Each row has a name. Each piece below is followed by the name of the row it came from, unless a question asks for something else. Each question is about the rows just above it. Places in a row count from 0.

Q406: [-13  -7  14 -12 -11  21 -55  21   3  40  -5  20 -14   3  19 -14 -37 -12]
Q753: [ -1 -13  -7  14 -12 -11  21 -54  -8  12  52   8 -20   3 -35 -15   8 -24]
Q50: [-20  36   3 -19   2   5 -54  21  -8  -7  -7 -51  18  19  37  37   2  18]
Q830: [-20  13   3 -17   2   5  17  21   3  -7  -7 -51  18  19  37  37   2   1]
Which row holds [ -8 -54  21] read backwards?
Q753
Which row holds [-54  21 -11 -12  14  -7 -13] read backwards?
Q753
[-24] is at row and place
Q753, 17
[40] is at row and place
Q406, 9
which: [ -7  -7 -51  18  19  37  37   2  18]
Q50
The row with [-20  36   3 -19   2   5 -54  21  -8  -7  -7 -51  18  19  37  37   2  18] is
Q50

Q68: [-26  15  38 -25  -4  40  28]
Q753: [ -3  15  20  36 -13  -8  -3]
Q693: [-27   1   4  13 -40  39  32]
Q395: [  2 -19  38  10 -13 -31 -23]
Q225: [-42  14  37  32 -22  23  -8]
Q101: [  5 -25 -14  21 -48 -35  11]
Where in the named rows is [-26]?
Q68, 0
Where in the named rows is [-22]?
Q225, 4
[ 11 -35 -48  21 -14 -25] is which row, read backwards?
Q101

Q68: [-47  20 -44  25  52  12  48]
Q830: [ 17 -50  26 -44  55  40  52]
Q101: [ 17  14  26 -44  55  40  52]
Q406: [-47  20 -44  25  52  25  10]
Q395: [-47  20 -44  25  52  25  48]
which: [-47  20 -44  25  52  25  48]
Q395
The row with [-47  20 -44  25  52  25  10] is
Q406

Q225: [ 2 16  0 -2  6  2  2]
Q483: [ 2 16  0 -2  6  9 15]
Q395: [ 5  2  7 -4 -3  6 -4]
Q322: [16  2  6  1 -3  6  1]
Q290: [-1  7  6 -3 -3  5 -8]
Q406: [ 4 48 -5  0  3  6  5]
Q693: [  4 -12   4  10   9  -1 -11]
Q101: [-4 19  3 -2  6  2  2]
Q830: [  0 -10  -8  -4   0  -7  -1]
Q753: [ 0 41  0  2 -1  6 13]
Q68: [ 6 -5  2  1 -2  9  9]
Which row holds [ 2 16  0 -2  6  2  2]?
Q225
which: [ 2 16  0 -2  6  9 15]
Q483
Which row holds [ 4 48 -5  0  3]?
Q406

Q225: [ 37  20 -11  -7  13  -2 -34  51  -7  -1 -42  14 -39 -17  32  33 -10 -38]
Q322: [-32   0  11 -15 -35 -32  49 -30 -54 -23 -37  43  23  -1  -7 -11  15   4]
Q101: [ -1 -45 -34  30  -4  10 -33 -16  42  27 -13 -12 -30 -21  26 -18 -13  44]
Q50: [ 16 -17   0  17  -1 -19  27 -11 -21  -1 -15  44 -28   2  56 -28  15 -24]
Q830: [-31 -19   8 -10  22  -6  21  17 -45 -35  17  21  27  14 -26  13  15 -32]
Q753: [ 15 -26 -27   1 -23 -21 -10  -9  -9  14 -48  37 -53 -33  47  -3  -7   5]
Q395: [ -2  52  40 -22   4  -8  21  10 -41 -30  17  21  27  15 -21  14  17 -29]
Q693: [  4  54  36 -19   5 -10  22  16 -46 -32  18  17  36  12 -18   8  17 -33]
Where in the named rows is [-39]?
Q225, 12
[1] is at row and place
Q753, 3
which: [ 36 -19   5 -10  22]
Q693
[ 36 -19   5 -10  22  16 -46] is in which row?
Q693
Where do [ 16 -17   0  17  -1 -19  27 -11 -21  -1 -15  44 -28   2  56 -28  15 -24] appear?
Q50
Where in the named rows is [-38]?
Q225, 17
which: [-31 -19   8 -10  22  -6  21  17 -45 -35  17  21  27  14 -26  13  15 -32]
Q830

Q50: [-12 -36   4  -8]
Q693: [-5 -5 -7 -8]
Q753: [-5 -6 -5  7]
Q322: [ 4 -5 -5 -8]
Q395: [ 43  29   8 -10]
Q225: [  2  -1  11 -20]
Q68: [ 8 -3  5 -4]
Q483: [-3 -7 -6  6]
Q406: [17 10  3 -7]
Q830: [ 33  31   6 -12]
Q290: [-5 -5  2 -8]
Q101: [ 0 -1  8  2]
The row with [ 29   8 -10] is
Q395
[-10] is at row and place
Q395, 3
Which row holds [-8 -5 -5] read backwards?
Q322
which: [-5 -5 -7 -8]
Q693
[33] is at row and place
Q830, 0

